rotation steps, each row followed by its count of steps:
The counts run from 0 to 550.
[ -5  13 -26 -30  11 -20  22  13  16  -6 -16 -17  -6 -26  14 -12   6   3
   6  47 -13 -23  -8   9  -9 -14  -8 -24   8 -35   8 -42  -7  16 -24  -5
   8  -1  20  13  10   2 -13  39 -30   2  -3   2  26 -21  15 -11  -6  -3
   9  -1  25 -25  13  41  43   8 -11  -6   8   7  18  -1  22 -15  -8 -33
  -4]
435
[ 15   8 -21  -2  -3  19  20  40  14 -16  44  -3  -2  30  24   4   8   5
  42  32   9  11 -33  -5  -9 -28  22 -13  12  -6   5 -31   0  21  -2 -17
  33  -3  34  -3  11   4   8   0  -7  12 -17   6 -25   5  -8  20  14 -18
  32 -29  17 -26 -18  13  44  11   2  -1 -14  14  12   6   7   2 -21 -14
   8]
425
[-39  10   8  16  21 -16  23   3   6  15  33 -27  20 -26 -13  37 -20  -3
   2 -34  13 -12 -21  -3  10   0 -35 -10   1   0  11  10 -26 -31 -10   3
 -17   8 -25  -1  -3 -40 -25  17  19  18 -10   3  24  -6 -14 -42 -10 -34
 -32   1   2  -3 -10   7   0 -11 -11  -7  10  -5  -9  -8  23   6  23  18
  -6]
35
[  1  16 -16 -31   9  20  27  34  41 -11  10  16 -36  -1  17  -1 -10 -10
  31  38  56  -7 -19  10 -13 -20  10  -6   2  22  -8  -8  14   7   4 -21
  12  -2  -7  -6 -29  10   3  -2 -35  -1   5  12  -5  -9  22 -13   1 -19
  -7 -29  11 -29 -10  -3  44   1 -14   9   0  12  12  -7   4  15  -5  -7
 -32]
395
[-29  17  -3  -1  29 -19  32   5  17   3  -7 -35  -6 -43   0   5 -22   0
   4  -3  15 -19 -28  13   6 -19 -26 -14   1  -9  15  -3  -2 -17 -23  16
 -21  10 -36   1 -13 -23 -15  22 -13  16  19   0  27 -23   7 -54 -23 -24
 -23   7   0 -10   2   9  11 -26  -9  -2  29   6  13 -16  19  13  22  -3
 -17]
29
[  6 -14  15  17   9 -17  16 -24  -5  24  33   1  20 -45 -22  10 -23  10
 -21 -28  20 -11  10 -10  10  23 -35  16  -4  14  14  23 -10 -34  18 -10
 -31  -9 -27  26  -5 -14 -26   1  11 -13   2  11  -2   2  -6  -4  -3  -7
 -56  20   5  15  17 -22 -44   9  -8 -10   9 -20  -7  -8 -11   2 -14  18
   4]
547
[-25  14  -2  -7  16  -1   6  -8  26  26   0 -21  22 -14  31  13  -8 -48
  -3  21   8 -12  13  12  -8 -21 -18 -12  -9  -5  12 -18 -13  20 -38  10
   5  27 -10  -4  16  -6  -6  40 -16  18  17  21   2 -28  28 -11  18 -26
  19 -26  13 -13 -10  36  41 -18   2   2  33   8   3 -15  30  -1 -11   9
  11]
262
[ 15 -11  -8  -8   8  32 -12 -14  -3   5   2  -3  22  10  46 -11   8 -12
 -13  23 -12   5  -6  -3   2 -12  -1 -10 -11  -2  25 -36   9  34 -17  14
  28  42  11  -9  13  12  -4   6   6  12  23  13 -30 -11  12  29  20  12
  43 -26  -5 -15 -16  28   0 -11   0   5  40  -8   4 -21 -24  -5 -37  11
  23]
291
[ 29 -15  -1 -11   5 -40 -10 -22   1  41 -30  13  -8 -21 -22 -10 -24 -14
 -32  10  25 -16  36  -7  -2  -2  -6  -2  -6  12  14   3  -1   7   4  -8
 -19 -11 -19  26  -4 -22 -23  28 -18  -7  -1  12  18 -15  20  15  11  30
 -20  15   7  22  57 -13 -11  19  20   8  13 -13  10   7  -7 -33 -16  -6
   5]
132
[-12   1 -20  -2  13  13  40   5   1 -23   4 -20 -22 -37  40 -31   7   0
  11  35  -3  -3 -28  15   9 -32 -20 -10  -4  -1  28 -25  14  -9 -11  20
  -1  19  -4 -11   5  17   7  12 -30   2  32  17  -9  -5  29 -28 -18 -20
   3 -15  -2 -24 -23   9   9 -19 -22 -15  32  13  16 -15  -1  36 -10 -14
  -8]
21
[ 19  -7 -18  23   5 -21   8  -3 -13  12  -7 -29  -1   4  28 -25   3 -15
   7  35 -26   9  -1   5   3 -48   3 -21   4 -19  32 -31  -1  23 -28  17
   3   0   3   4  36 -11   6  40 -13  19  11  18 -10 -12  19  13  11   7
  41  -4   6   6  16  20  21  -5  24  -3  24  15  24   8  13  -7 -24 -22
  32]
465
[ -8  16 -16 -35   8  12  27  33  41  -4   8  19 -29  -6  17  -1 -18 -17
  17  39  60  -9  -7  12 -20 -24   5  -7   4  19  -7 -12   7   3  -2 -21
   3  -4  -7   2 -25   2   0  10 -37  -7   0  19   6 -16  26 -18   2 -25
 -12 -28  17 -27  -7  -1  45   5 -13   7  -1  12  14  -1   8   4  -5  -8
 -26]
397
[  2   1   1 -11  17  32   5  -8  15  -2 -11   5 -21 -17  30 -13 -14  -7
  -3   9  36   4 -24   6   7 -18  -7   0 -16  31  22  -6  29   9  -5  23
  10  34 -37 -15 -29   7   0 -17  -8  11  45  13 -22 -14  22 -15  -4  -1
   4 -21 -23 -14 -16 -10 -10 -29  -7  13  48  -4  14 -32 -30  22  -7  18
 -15]
531
[ 27   6  20  22  10  11  -9 -20  37  40  33 -15  17  11  16  24  -8 -30
  31  -2  24   6   2   4   6  -4   9  11 -12   3  -2  17   4  33  -8  -1
  18   4 -28   5  10  19   4  -2 -12  22  30   3 -38 -13  15  31  29 -11
  15 -27   4   7   5  -9  14 -23  27  15  25   4   6 -23   4  19 -32  25
  19]
85
[-12   8  -5  20   7 -30   6   0   8  17  25 -26   3  -1 -29  49   9  -6
  39 -18 -10 -22 -17 -11  19  20  -2 -19  -3  -7  -3  14 -41  -6   3 -10
  19  -3  22 -14  15 -20 -27  18  -4  44 -26 -16  48  -3 -11  -6   8   6
   7 -14   9   0  16  12  24  -1   0   1  -7 -11  -8  -5  41  -5  30   9
 -17]
447
[-16 -12 -11   1  11  -7 -11  -7 -23  -3  -2 -17  17  -1 -12  23   6  11
  -9 -25 -29 -15 -29 -21  17  20 -17 -29  -6  -1  24 -18 -26  -3  -3  12
  25  37  28 -19   7 -33 -37   5  31  41 -16 -16  38  -2 -19  -7   0  21
  20  -5 -15 -10   1  29 -10  -7 -11   0  21 -27 -14 -13  -1 -23  24  13
  -8]
480
[ 18 -13  -4 -25   4 -16 -12 -19  12  39 -33  21  -8 -16   2 -13 -22 -37
 -32  28  35 -14  49   3 -12  -9  -5   0 -12  26  13  -5   5  17  -4 -10
  -9   5 -16  17  -6 -12 -17  31 -24 -10   8  24  10 -23  38  15  20  19
  -7  -4   7  11  36  -5   4  14  11  11  22  -8   8   1  -3 -29 -27   4
   5]
128
[-18  -7   5  41   6   3  25  -3 -13  14  76 -23  40 -12   6  34   1  -2
  13 -27  -6   3 -13  -9  13   6 -29   3  -1   4  15  10 -30 -30   7  -7
  -6   1   6   2  27 -12 -14   3  26  10 -15  14 -17  15 -15   0   7 -37
 -22 -10  10   0 -27   0 -15   1 -14 -21   0  -2 -15  -3  13  21 -10  24
  18]
42
[ -7  -9 -12   0   4 -22  12  15  -7   8  13  19 -31  -7 -38  21 -16   1
   4 -18  40 -12  -8 -17   6   5  -7 -12  -3  45   8  21 -20 -36  28 -22
  -6 -13   4  -4 -20 -41 -27   1   2  11 -34   5  40  10   1 -18  -5  12
 -30  -4  -6   6  16 -32  -7  22 -13   3 -13 -16  -8  12   3 -16  31   8
 -32]
173
[-21  10 -24 -31  16  -8  31  39   2 -26  -1  -2 -14 -17  -9  -1 -16  32
  -3   7  21 -12 -43  -6  -6 -14 -15 -28  16  -3  11 -28  -5 -21  -2  -6
  -9   1   6   6 -29 -40 -24  12   5   3 -26  -7  33  -5 -15 -44 -27 -13
 -22   9   8 -25   1  15  16  12 -21  -4  -6  -1   7   5  -3 -21  26 -20
 -25]
202
[  3 -10  14   6  14 -15 -26 -30  -2  36  -8  -8  15 -13 -31  36 -14 -10
 -14 -40  11 -19   1 -17  21  31 -14  -7 -18  20  10  20 -17  -1   4   6
   8  19 -18  -6 -11 -27 -36   1  18  28   4 -13  30 -10  -7   2  10  25
  -9  -2 -16  15  27  -6 -25 -11   7  15  29 -33 -13 -24  -3 -21  14  34
  -9]
309
[ 34  -7   1   7  -1   9  18  -3  20  15  12  21 -44 -12   8 -16 -16 -14
  17  23  55   6   5   5   6 -21  10  16 -14  45   8  21  22  -7  24  -9
  -5 -12 -30   5 -17  16   8 -11 -35  -6  25  24 -25   1  34   7   5   2
 -19 -18  -5   7  11 -49  -7  -5   4   7  14   5  14  -7 -14  25 -20   8
 -13]
359
[-19  17   7 -32  25   3   6   4  28   3   2 -24  40 -21   7  14 -22  13
 -22  -7  10 -20 -28   4  -8   4 -23 -14   7 -31   8 -34   0  18 -30   9
   0  31 -22  19 -24 -24 -27  16  19   8  12 -14   4 -30 -17 -20  -7 -23
  -8   9  14 -24  -3  44  13 -12  -5   3  31  -9   3 -27  -8 -18  -7   4
   4]
64
[ -7 -10   1  16  19 -19  -7  -5 -20  23 -11 -16  14  -2  -2   1 -34  -7
 -38 -25  14   7  -6  -8   1 -30 -24 -23  -1  13  37 -11  -4  -8 -20  22
 -24  18 -38   5  -8 -64 -16  25  33  16  -1  10   8 -16  -1 -18  -1  -4
   4  14 -16  17  13   1 -21  -8  17   7  34  -7   4   1 -10 -29   8  13
  23]
507
[ 18   2   8 -17  11  -4 -17  -6  16  35  -6  -4  42   7  15   2 -33  -8
 -35   7  22   1  14  -3 -18 -16  -5  -8   8 -14  11 -28   8  35 -25  -1
  -9  11 -27  32  -4 -30 -14  25  17  -4   4   6 -20 -28  -1  22  19  -9
   5   6  18   4  22  24  11   5  28  11  22  -4   9  -5 -15 -40 -37   6
  35]
95
[  0 -23 -17  20  -8   0  21  21 -22   0  52  25 -22   7 -14  11   0  -2
  17  -4  26   9  -1 -20   8   0  -5  -4  -4  50  14  18 -18 -39  38 -26
  -2 -18  27 -10   4 -20 -13  -7   5   2 -37  26   3  29   6   7   8  -1
 -18 -19  -4   3  -6 -39 -13  28 -17  -9 -26  -7 -11  22   3   4   1   8
 -10]
179
[-12   1  -4  27   4 -22   5   2   5  18  35 -21   5   9 -26  50  12 -12
  43 -20  -9 -16 -14 -14  18  17   0 -19  -6   4  -2  16 -42  -4   3 -13
  22   0  29 -18  19 -19 -26  13   2  46 -29  -8  35   6  -8   2  18   3
  10 -24   5   0   6   7  24  -1   0  -1  -6  -9 -12  -3  42  -2  24  14
 -13]
449
[ 38 -13   4  -7   2  16 -22 -25  13  10  12   3   3   3 -13  21  14  17
  19  -8   3 -13 -20 -19  18  47  17   4 -19   4  -1   5   1  27  26  -8
  45  17  17  -6 -11  26 -25 -29   0  29  10 -21  -2   2 -12  39  17  39
  13 -17  -8  -9  20  -5 -14  -4   1  15  16 -32  -7 -33 -27  -1 -12  21
 -14]
112
[ -6   2  -8  14   8 -23  25   5 -11 -12  41 -38  36 -24  -7  12  11  37
  10  -7 -40 -12 -33 -11   8  11 -24 -17  18 -44  16 -27 -22 -12  -6  -3
   1  -4  25  15  26 -14 -26  19  17   8 -22 -12  10   5 -29  -3 -11 -11
 -12  20  25 -12  -1  31  -1  12 -13 -20  -5  -5  -4  -1   9  -8  -5 -15
  15]
241
[ -5   6  -9  -9   6 -40  32  15  17  15  24  -3   1 -34 -24   9 -16   1
   6  14  20 -22  10   1  -6  -1 -18  -6  14 -11  -3   3 -24 -22   2 -29
 -26 -32   2  31   5 -22 -21  35 -21 -13 -30  10  27  -6   4 -14  -4 -16
 -45  13  36   0  27   1  18  28  -8 -11 -23   2   3  18  29 -14  -2 -20
  -7]
407
[ 18  -3 -14  14  13 -31   1  -2 -13   7 -27 -37  -1  -3  11 -22  -6   4
  -2  19 -25  -5 -15   3   6 -39   3 -32   6 -31  32 -33   6  23 -34  26
  -1   4  -7   9  18 -26  -4  38  -5  26   8  -4  10 -20   5  -2  -2  13
  34  10   2   3  27  25  14  -9  27   0  29   8  25   3   4 -18  -5 -26
  24]
469
